In the rows, zero is written as 128.
One hidden turn or mirror swaps the rows below in pairs. Which row is each named row swapped with?
q322: [135 125 127 138 170 160 115 143 100  97 111 136 133 129 112 122 129 115
  95  85]
q157: [155  85 129 158 143  89 107  98 108 132 129 135 138 143 139 118  80 120
 123 138]
q223: [118 104 131 122 133 116 112 133  82 122 112 159 154 132 118 129 173 110
 119 153]
q631: [124 137 103 151 143 132 155 151 111 135 118 127 139 125  84 104 158 109
 114 118]
q367: [131 102 152 161 113 113  84 130  96 107 118 120 113 103 125 114 145  76
 147 103]
q921: [159 138 131 171 161  95 106  93 140 103 103 132 110 115 116 128 112 111
 107 134]
q553: [134 108 149 174 135 102  94 111 117 120 150 121 132 119 133 126  75 130
 135 107]
q237: [108 148 152 117 115 134 118 135 105 121 148 147 152 113 135 139 102 136
 130 110]
q623: [149 121 133 147 153  89 112  96 131 114 121  99  80 118 139 119 110 123
 101 111]
q585: [121 151 126 100 130 127 138 112 154 127 132 157 126 127 137 133 127 108
 139 144]
q257: [125 114 103 159 170 109  90 121 136 141 115 113 105  98 132  84 122  93
 134 102]
q335: [108 113 124 129 111 119 115 136  80 132 127 156 152 112 117 104 158 104
 101 151]
q290: [145 113 144 179 108 102  83 132 102 121 120 100 123 103 123 122 128  93
 151 120]
q523: [152 104 106 155 162 118 109 112 122 146 123  99 100 122 132 100 139  89
 147  86]
q215: [108 141 118 101 143 127 166 132 114 134 106 139 126 139 150 139 138 124
 114 116]
q270: [149 110 124 156 150 104 132  89 126 119 131  90  92 115 134 130 112 127
 101  96]
q507: [115  94 113 119 118 121 114 125  87 132 114 136 153 153 114 131 160 108
 124 151]
q635: [112 140 123 106 135 126 174 115 102 117 115 119 140 143 133 132 138 118
 112 114]
q767: [134  99 142 175 106 113  80 127 108 111 117 102 112  99 126 115 139 106
 148 119]
q546: [154 113 139 135 150 100 112  99 117 126 128  85  88 112 141  99 109 115
  99 118]
q365: [113 116 136 109 138 119 125 124 102 149 147 163 170 143 139 133 106 127
 129 137]
q731: [167 142 138 166 165  91 115 103 136 116 122 124 102 122 124 146 104 109
 127 139]
q991: [167 109 117 142 135 156 130 144 118 157 112 111 109 134 131  89 112 102
 135 113]
q131: [122 104 131 115 124 126 109 127 108 128 124 165 144 137 103 109 166  96
 111 157]
q373: [132 124  84 148 171 118  95 110 116 145 117 117  98 130 131 102 149  97
 130  93]
q268: [126 124 133  87 144 127 168 112 115 147 131 125 129 125 141 136 140 115
 107 116]
q642: [132 128 171 146 151  90 124 122 119 119 151 158 139 106 117 127  91 133
 108 113]
q528: [151 109 139 158 157  93 125 114 131 125 111 104  82 111 146 109 105 122
 102 110]
q189: [143 119 145 176 119 120  79 125 102 111 114 102 113 117 112 135 134  87
 150 113]
q17: [135 124  87 133 166 120  87 117 124 150 130 115 104 111 133  94 142 114
 125  88]
q202: [126 134 139 144 161 118 161 144 120 140 122 138 128 108 101  94 163  92
 125  96]
q486: [100 113 128 119 143 123 135 111 109 128 126 165 169 116 151 150 101 119
 129 116]
q138: [109 134 165 148 141 113 142 130 106 113 138 162 157 128 124 147 100 124
 131 136]
q329: [156 129 135 156 157  79 104 104 133  87 141 125 108 111 124 136 102 107
 115 132]
q241: [117 144 133  97 133 115 173 123 120 138 115 130 131 139 138 136 139 116
 119 126]
q787: [105 143 114 140 175 119 151 148 111 140 110 146 154 115 109 116 152  97
 126 112]
q898: [127 160 130 101 123 133 135 120 142 144 105 145 136 118 139 129 132  97
 143 141]
q902: [115 102 122 138 114 138 106 152 104 127 122 158 153 142 108 114 158 109
 125 153]
q992: [145 107 116 124 171 121  86 118 110 126 110 114 102 112 123  92 135  78
 137  90]
q958: [148 124 137 151 137 114  93 122  97 151 144 120 112 129 147 123  70 127
 114 134]
q755: [126 108 130 145 136 111  79 103 123 140 141 134 115 130 157 122  79 120
 139 146]
q277: [112 109 122 115 125 111 105 126  95 114 124 169 156 132 116 118 164 103
 112 147]
q301: [108 117 147 126 128 127 149 115 108 106 133 167 151 144 136 126  88 115
 124 114]
q477: [119 121 105 132 124 111 113 103 118 156 133 136 140 149 157 137  85 124
 149 124]
q311: [126 148 114 101 117 113 143 127 131 132 139 137 142 131 140 143 124 101
 145 153]
q541: [136 107 138 172 140 103 103 116 120 149 139 122 130  90 141 129  77 133
 113 130]
q705: [145  97 153 168 134 121  66 140  97 106 113 120 121 116 122 123 130  89
 147 115]
q752: [158  92 117 142 139 154 128 144 124 157 108 108 125 135 131  87 114  96
 122 118]
q972: [132 103 133 172 117 106  84 115  79 109 110 109 125 104 134 119 125  81
 142 107]
q147: [122 108 113 144 118 115 106 137  82 134 120 153 141 138 110 119 172  99
 107 153]
q717: [134 100 167 157 119 110  82 132 102 103 127 100 112  98 107 117 134 106
 128 111]
q785: [146 125 127 134 172 156 127 135  98  96 114 153 124 137 110 111 131 119
 100  89]
q870: [122 135 120 130 166 129 150 139 113 133 137 149 134 121 100 109 173 115
 107 100]
q495: [135 125 127 148 166 109 169 138 115 136 118 134 150 116 103 106 154 101
 131  90]

q752 swaps with q322
q585 swaps with q731
q623 swaps with q241
q898 swaps with q921
q507 swaps with q717
q329 swaps with q311

